One vector is turned by the same rotation once a tick. Each row is the vector after some number of ticks, and that number follows the row.
The counts run from 0 to 628.
[-10 -59 -25  46 -11  -6  30   6 -20  10 -14  15 -15 -28   8 -29  -4  40
   2  -6 -29  -5  -4   6 -22  15 -22   8 -26 -37 -31  44   5  -4   8] : 510
[  8  -8  65  -8  44  -5  41 -13  -5   9  -6 -24   9 -19  13  -3   1  18
   0  -9  10   9  14 -25   3 -17 -10 -12  -3   6  20 -37 -54  -1  37] : 321
[  5  -5  54  11  38  14  21 -41  28  -7 -22  -9  26 -13 -10  27  -6  35
 -36 -16   2   2 -11  14  11  -2 -51   4  -1  -6   8 -16 -17   8  44] : 200
[-10 -37 -23  53   3  -3  30  21  -5  40 -14  -1  29 -43   5 -28 -15  10
  -5 -26 -17 -27   7 -22  -8  -7 -17 -13 -23 -28 -21  37  30   0  29] : 139
[ 52 -18  34  23  11   9 -12  10  -6  16 -15 -11  -8  14  -4 -25  -3  29
   4  14 -49  28 -18   8 -40  -8 -28   8 -29 -11 -29   5 -14  11  51] : 223
[-50   4  49 -24  43  -3  37 -40  -1  -3   2 -13 -30 -27  27 -11   9  39
   9   3 -13  12 -23  19  15 -19  -5  19 -18 -17  -1 -18  -5  16  23] : 591
[-56 -22  12   0  20  -9  37 -16   9  17   2 -12 -33 -71  28  -1   0  24
   1  31   5   6  10  22   3   4 -24 -19 -19   3   2 -21  -7  18  18] : 533
[ 16 -13  26  17  -9 -28   0 -36  -2  31 -24  25   1 -12  12   1  10  22
 -11   3 -10  -8  -6  26   1 -40 -75 -10   1 -51 -38  22  -4  -1   4] : 566
[-28 -39   5  50 -14  -3  54 -20 -23  31 -11 -20 -43 -42  16 -29  15  41
  -1  19  11   3  -5  11  -4  17 -13  20   0   6  -4  -3 -27 -22  12] : 244
[-22 -19  -2  32  11  15  -3 -11  24  16 -10  -4   7  12 -19 -33  -5  17
 -13 -54 -46  11   9 -35 -22  14   3  15 -42  -9 -34  33 -13   3  42] : 229
[  8  12  18   1  -6 -14  -6 -33  -1  31 -20 -15 -47  -8  15 -17   5  27
 -18 -15 -24 -17 -25  28 -43 -37 -32  -6   0 -55 -13  18 -21  -2  32] : 74
[ 12 -34   0 -13  41 -16  17   4   9 -19  -1 -19 -14 -26  -5 -32 -23  27
 -10 -45 -15  14   2  -8 -39   8  -8 -16 -51 -12  -9  42 -20  35  55] : 113
[ 13 -17  42 -15  30 -17  29  10  20  19 -14 -17  13 -14  -5 -28  -1  13
  11  13  -5   3  22  27  -8 -24 -66 -42 -21 -26   4  -3 -48  20  23] : 168
[-15 -15   8  37   8  18  22 -16  42  27 -28 -31  22 -35  -7  25 -10   8
 -29 -14   3   2   3  12  11  10 -60  -8 -21  10  -1 -24  -5  10  40] : 142
[ 44 -34  56  29  38  10  27 -22 -26   6 -20   6  25 -14  13  19  -2  27
 -15  -8 -11   7  -6 -47 -20  -3   2  -3   4   3  -6 -27 -20 -11  35] : 204
[  4   8  48 -11  13 -16  14 -41  -9  56   1  10 -55 -17  21  12  13  19
  15  12   8  34  -3  -1 -32 -23  -9  -5 -13 -17 -22  44 -16  -3  17] : 214
[  1  14  23   8  10 -24 -10   5  10  38 -19 -36 -22 -43  10 -26   4  14
 -10  40 -13   6  19  -2 -29 -39 -34 -20 -13  19 -23 -33  -6  25  47] : 160
[ 26  11  41  36 -14 -21 -17 -28 -10  34 -16 -12 -36  15   9 -33  21  15
  -4  11 -30  24   2 -24 -22 -38 -26  15   0  -4 -40 -13 -31 -27  23] : 70
[  6 -58   3  27  -7 -35  18 -24   7   8 -11   3   1 -34  -9 -35   6  42
 -13  21  16   8  14  27   8   6 -70  -4 -13  -5 -23  34  -8  12   7] : 136
[ 11   5  -6   2  -4 -32  -4  10   1  62  -2 -25 -44 -37  29  -2   2   5
  16   9 -19  19   7  -8 -45 -41 -22 -32 -27 -14 -26  19  -7  16  27] : 273
[  0   0  61  25  44  21  16   7   8  42 -15  -6  35  -5  -1   0  -2  14
  27  23 -31  18   8  10   4 -21 -41  -2 -17   1  -6 -25  -3   7  33] : 52
[-36  14  50  19  23   0  19 -12  29  53  -1 -25   0  -8 -16 -10   5  -8
  11 -22 -19   9  47 -39  -4 -18 -15 -23 -20  12  -3 -17 -40 -21  26] : 436
[-34   9  43 -23  23 -39  14 -15  22  20   7 -29  -6 -16  -6 -31   4  -6
  12 -37   9  18  33 -23  18 -36 -25 -21 -26  -6   1 -12 -39   0  33] : 437
[-14 -14   1 -18   6 -28  14 -29  15 -15   9 -32 -46 -12  11 -12  -2  13
  -3 -59  11  38  -3 -24 -14 -14  -7  16 -39 -18  -9  27 -37   3  41] : 496
[ -2  10  41  25  20  16  13 -28  21  28 -32 -29  32 -20  -7   3  -4  16
 -24 -17 -10 -24  -6  31  16 -28 -66   9  10 -12  -3 -20  -4  -1  38] : 571
[ -8 -18  47 -13  34 -18 -11 -26  24  -1   5  -6  26  12 -30 -47   7   4
  -7 -25 -17  21  34 -41  12 -28 -22   3 -26   8 -24 -11 -23   5  34] : 58
[ 10   1  26  38  -6 -20  15  -4 -15  41 -27 -38  -6 -35  18 -34  14  -1
  -9  14   8  -1  -4 -15  18 -59 -36  20  13  -6 -24 -39   9 -22  23] : 301
[ -6 -41  22  22  28   1   9 -36 -20   3  -4  40 -20 -26  -1 -24   9  55
 -14  32 -41   3  -4 -17 -35  11  13  14 -12   0 -31  10  14  20  27] : 479
[  5 -38  47 -12  43 -18   4 -36  30 -16   2   3   0   5 -25 -18  -3  35
  -6  -8   2  42   7   1  -2  11 -27   2 -43   8  -5  33 -36  20  46] : 488
[-10 -18  37  36  26   1  10   7   5  20 -16  -9  27 -38   8 -12   3  16
  16  36 -26  22   2  -4  40 -22 -47  10 -28   0 -37 -35  29  15  28] : 423
[-35 -35 -11  45 -13  -7  18 -30   9  -3 -19 -11 -41 -21   1 -40  14  47
 -21  18 -27   8   7  23 -11  31 -23  14 -23   7 -23 -15 -26   4   9] : 506
[ 11 -19  28  29  28  24  22 -31 -18   2 -38 -10  -7 -23  25  22  -2  14
 -42 -40  -8 -27 -14 -40 -35   3   4  -2  11  -5   3 -35 -34 -12  34] : 466
[-11 -13  52  26  43  11  17   0 -16   5  -4  -7  11   3   9 -40   6  34
  26  20 -55  21  -8 -10   7 -22  -1  40 -32 -14 -32 -19   3   9  32] : 595
[-17 -10 -10   8  -6  -7  39 -27 -23  -5  -9 -33 -57 -31  36 -12   3  36
 -15 -39  -1  -6 -46   6 -11  -8  -1  32 -11 -47  -5  15 -18 -13  30] : 618
[ 11 -20 -15  23  10   1   5   7  22  -2 -22 -15  12 -12   3  16 -16   0
 -20 -45 -58   2   5   2 -20  -8 -52 -34 -33 -43 -20 -17 -21  25  31] : 286
